In the rows, zero is written as 128.
Each path below is one point turned by a fixed rotation once a step. After each direction that follows a path, write how fast that rotation turns it, in degrees each step (0 if it stays still).
Each turn is a multiple of 5 degrees from 10 to 175, or 0.
Each row of a path follows its step; steps can be skipped.
path 1
step 1: [126 142 125 126 133 127 121 135 135 130 128 121 130 123 141 126 128 124
 128 135 133 122 136 126 139 132 126 136 118 129 139 125 127 131 124 132
 122 128 130 115 126 131 138 119 122 127 125 114 135 128 118 128 129 133
 126 126 122 130 130 119 140 135 120 128 124 136 134 135 124 124]
step 3: [120 135 128 118 131 133 122 125 133 127 127 129 130 122 134 133 125 129
 119 124 137 126 127 118 150 131 130 119 130 123 127 136 134 130 124 129
 122 129 131 133 126 122 127 130 125 130 128 123 129 120 139 130 135 133
 115 125 125 127 127 131 131 129 123 116 136 130 126 142 115 122]
step 5: [122 133 119 124 132 116 117 121 126 130 127 123 125 131 134 135 125 129
 114 124 127 131 129 132 135 126 136 130 133 134 128 118 125 127 137 133
 136 128 121 121 129 130 126 133 127 125 124 135 121 118 122 123 125 139
 118 133 125 129 128 144 127 123 126 124 133 134 133 140 120 141]
step 6: [128 129 123 127 129 138 122 132 130 126 124 130 119 120 131 132 127 128
 121 131 131 135 134 124 137 125 124 122 128 124 138 133 138 120 124 128
 122 135 127 121 127 130 126 123 117 121 129 121 131 131 127 124 116 137
 115 141 131 124 121 123 135 138 125 133 128 128 124 147 120 129]
step 7: [123 125 125 137 137 123 123 130 133 136 122 130 123 132 126 130 127 116
 125 135 118 120 130 120 125 121 136 137 124 130 133 126 125 124 121 134
 119 135 122 120 130 127 134 132 123 125 130 134 130 119 114 126 134 130
 121 128 125 139 124 131 133 143 115 116 127 132 132 132 125 125]
step 10: [114 119 119 122 147 114 128 124 136 128 122 126 123 127 139 132 132 121
 111 120 126 122 129 124 132 130 123 132 124 131 137 124 119 128 128 122
 127 132 130 124 136 125 124 128 133 133 129 128 127 121 120 129 135 128
 117 129 119 139 126 128 133 129 132 121 126 127 124 133 127 126]
step 11: [120 136 129 125 121 128 126 135 126 127 126 134 123 129 136 127 129 128
 116 123 123 137 138 124 140 134 127 119 137 126 132 121 139 131 124 135
 136 134 132 128 118 123 133 124 127 129 131 126 128 128 123 129 122 126
 106 130 126 131 128 136 138 119 120 125 132 131 128 130 116 129]
step 12: [122 123 127 124 127 121 116 126 130 125 126 129 120 130 127 137 131 124
 124 131 132 122 133 133 135 132 132 119 126 121 127 120 123 112 118 127
 124 148 120 125 125 123 126 130 115 123 126 128 127 128 122 128 135 119
 126 135 123 125 125 130 131 141 124 123 137 124 127 138 130 136]
step 13: [126 127 114 130 137 118 131 125 140 127 121 130 128 137 138 143 125 132
 125 125 136 124 132 126 126 132 130 122 130 132 132 118 128 134 132 125
 132 128 129 121 129 132 134 118 127 123 132 127 123 114 121 119 125 135
 118 126 132 129 121 130 135 136 114 126 126 134 127 138 124 125]
Speeds:
[129 131 132 130 128 130 128 130 127 130 128 129 124 126 127 130 128 129
 128 127 130 128 126 129 131 126 128 127 125 128 126 127 129 127 127 129
 128 126 132 129 125 130 130 126 129 128 126 128 126 129 126 131 128 128
 126 129 130 128 127 126 128 127 130 127 129 127 128 130 128 127] => 135
[131 126 129 129 129 129 125 126 125 129 129 128 126 126 127 129 128 130
 127 128 129 130 126 127 128 129 128 127 128 126 128 128 128 128 126 129
 129 128 128 125 127 125 126 129 127 128 131 126 128 128 129 129 130 130
 129 127 130 126 128 131 127 126 127 131 130 127 127 129 131 129] => 115
[127 131 127 125 127 126 130 128 129 127 130 129 129 128 129 128 129 128
 129 125 130 128 130 128 131 129 126 124 129 127 127 127 128 127 127 128
 129 127 128 127 127 126 128 126 131 130 129 128 127 129 129 128 132 125
 129 129 124 128 130 130 129 128 128 128 131 127 126 128 128 129] => 45
[126 127 130 129 125 130 129 130 128 130 127 128 129 131 124 128 130 129
 128 127 128 124 127 127 128 129 130 127 130 125 127 129 128 128 128 128
 128 130 128 132 128 127 129 128 127 127 129 128 129 128 128 130 131 126
 127 125 129 128 127 129 127 129 125 127 129 127 129 130 126 129] => 85
path 2
step 1: [140 136 127 123 137 125 139 125 143 117 127 126 137 121 130 132 132 120
 125 130 121 130 131 131 125 124 132 124 130 127 119 134 136 148 129 130
 120 130 124 130 129 117 127 134 121 114 131 134 134 128 125 126 129 131
 135 138 134 117 124 126 133 120 123 138 135 131 132 132 128 131]
step 2: [135 128 121 125 124 131 129 125 131 114 127 130 132 135 120 135 124 119
 133 124 122 131 135 126 139 125 134 123 127 124 124 126 121 141 127 126
 129 142 128 126 140 125 138 126 123 123 133 133 131 129 138 132 132 125
 137 132 126 128 125 139 135 126 129 127 138 129 119 107 117 127]
step 4: [127 126 127 125 121 132 121 124 131 127 134 121 135 129 130 134 135 119
 132 126 128 133 130 133 133 129 115 139 127 132 116 127 128 138 131 140
 134 144 126 131 140 119 130 127 127 118 125 134 136 129 131 134 121 127
 133 144 129 136 125 131 133 131 120 143 124 128 132 117 125 129]
step 6: [137 124 125 121 125 132 123 132 124 130 124 135 126 135 133 132 124 122
 145 127 126 132 128 130 133 126 128 131 115 131 106 128 131 125 128 129
 127 147 124 139 132 123 126 139 117 120 126 129 125 121 121 120 136 129
 133 140 128 126 127 126 140 128 129 131 136 131 132 127 127 130]
step 7: [141 127 134 115 137 124 127 135 122 124 128 128 127 120 135 133 130 119
 134 125 130 136 131 124 126 128 132 115 120 127 124 122 124 123 128 131
 120 135 137 135 144 124 133 120 127 116 124 122 128 133 131 139 125 128
 128 139 138 137 134 124 137 137 131 135 130 126 120 120 133 129]
step 8: [132 130 132 121 128 125 123 140 140 121 126 134 128 126 138 119 118 123
 129 131 120 135 139 130 129 140 135 129 120 137 120 133 129 131 130 134
 131 138 124 143 126 117 140 133 133 131 132 124 122 135 125 127 125 131
 132 146 132 137 123 126 130 124 125 130 127 137 128 122 131 124]
step 9: [137 128 134 123 139 122 136 123 134 129 132 139 125 128 130 138 133 120
 130 132 121 127 129 136 133 123 131 113 121 131 121 122 132 136 139 132
 126 134 137 131 135 126 134 143 126 129 128 131 139 134 124 134 126 122
 136 143 142 126 124 127 127 135 127 129 121 136 132 125 123 131]
step 11: [134 127 125 131 120 124 129 124 137 122 127 132 127 125 128 131 118 118
 129 132 130 123 127 139 139 119 130 124 116 134 124 123 135 123 128 134
 129 137 136 128 141 131 144 131 127 129 127 122 119 129 128 135 117 121
 136 142 119 130 139 125 135 132 136 122 128 128 131 119 116 125]
step 13: [133 137 136 131 124 128 133 125 142 129 127 128 126 128 132 130 109 124
 126 126 124 128 129 131 135 136 120 128 117 125 125 132 137 131 131 125
 135 140 126 124 144 115 132 129 127 119 135 129 134 126 122 134 117 124
 136 131 133 129 134 136 142 134 123 135 129 125 135 134 124 126]
Speeds:
[128 129 127 132 124 129 125 129 125 129 129 127 127 126 127 128 126 130
 127 129 128 128 128 129 131 128 126 129 129 128 127 128 128 130 130 127
 126 128 127 127 128 126 130 129 127 128 130 129 126 130 127 128 129 126
 129 130 127 127 126 129 130 132 128 128 129 131 129 128 130 130] => 160
[129 127 130 125 131 125 128 131 126 129 125 127 129 127 128 126 128 129
 130 128 130 129 129 125 127 127 129 127 128 127 129 129 128 126 129 126
 126 129 125 127 128 126 129 127 128 132 127 127 127 131 127 127 128 128
 129 129 130 127 125 128 129 127 126 128 128 128 131 128 126 131] => 45
[128 126 129 131 126 126 127 129 129 129 126 127 128 126 129 129 128 130
 128 130 127 128 125 126 127 128 130 126 127 128 126 133 129 130 127 129
 129 128 124 129 125 127 127 128 128 128 129 129 128 127 125 128 125 130
 130 129 126 128 127 125 129 126 128 129 129 126 125 129 128 125] => 155
